128 stands for zero in the data rows.
Here are some points:
[160, 153, 104, 115, 124, 135, 91, 70]
[118, 131, 130, 133, 119, 112, 120, 141]
[102, 111, 139, 120, 119, 105, 160, 163]
[127, 140, 121, 116, 134, 130, 126, 126]
[166, 142, 101, 118, 135, 155, 85, 77]
[123, 132, 129, 113, 121, 114, 120, 96]
[119, 154, 114, 88, 184, 170, 123, 147]
[109, 118, 149, 123, 133, 98, 154, 163]
[58, 150, 188, 138, 139, 82, 154, 221]
[110, 112, 151, 128, 114, 91, 120, 144]
[160, 141, 105, 118, 136, 151, 88, 82]
[110, 163, 153, 115, 134, 95, 105, 144]
[61, 145, 186, 140, 135, 83, 155, 216]
Here are 16 more points, each followed by its number:
[149, 158, 112, 86, 147, 122, 103, 130] 0
[195, 130, 91, 137, 118, 171, 106, 46] 1
[92, 146, 138, 82, 201, 148, 156, 190] 2
[89, 106, 186, 124, 175, 93, 165, 182] 3
[172, 111, 85, 141, 145, 189, 118, 70] 4
[88, 100, 179, 151, 110, 76, 166, 194] 5
[113, 82, 144, 179, 73, 106, 146, 131] 6
[133, 105, 125, 154, 112, 134, 158, 133] 7
[83, 35, 129, 156, 154, 187, 135, 98] 8
[110, 109, 151, 130, 113, 92, 124, 146] 9
[67, 135, 167, 143, 131, 98, 180, 255] 10
[147, 150, 148, 148, 135, 137, 81, 71] 11
[65, 97, 195, 150, 92, 49, 190, 217] 12
[87, 53, 183, 226, 0, 37, 176, 164] 13
[96, 55, 143, 228, 77, 136, 161, 142] 14
[144, 97, 132, 166, 112, 149, 97, 38] 15
Which of these numbered points is nearest to each point below, ignoring the 2 directions in which the first points spread most? Its number follows each.
[111, 90, 149, 167, 121, 139, 143, 120] > 4
[82, 42, 189, 240, 0, 26, 179, 165] > 13
[173, 145, 75, 109, 139, 182, 115, 101] > 10
[116, 95, 145, 162, 121, 138, 138, 115] > 4
[114, 109, 147, 129, 116, 98, 120, 140] > 9
[60, 145, 187, 139, 136, 81, 156, 219] > 9
[97, 144, 135, 85, 196, 149, 152, 183] > 2
[123, 133, 128, 112, 124, 119, 122, 100] > 2
[133, 100, 125, 159, 112, 138, 161, 130] > 7
[146, 97, 129, 168, 107, 150, 95, 34] > 15
[147, 93, 130, 172, 108, 153, 96, 27] > 15
[127, 101, 144, 179, 95, 131, 141, 124] > 6
[167, 112, 117, 139, 82, 111, 89, 47] > 9
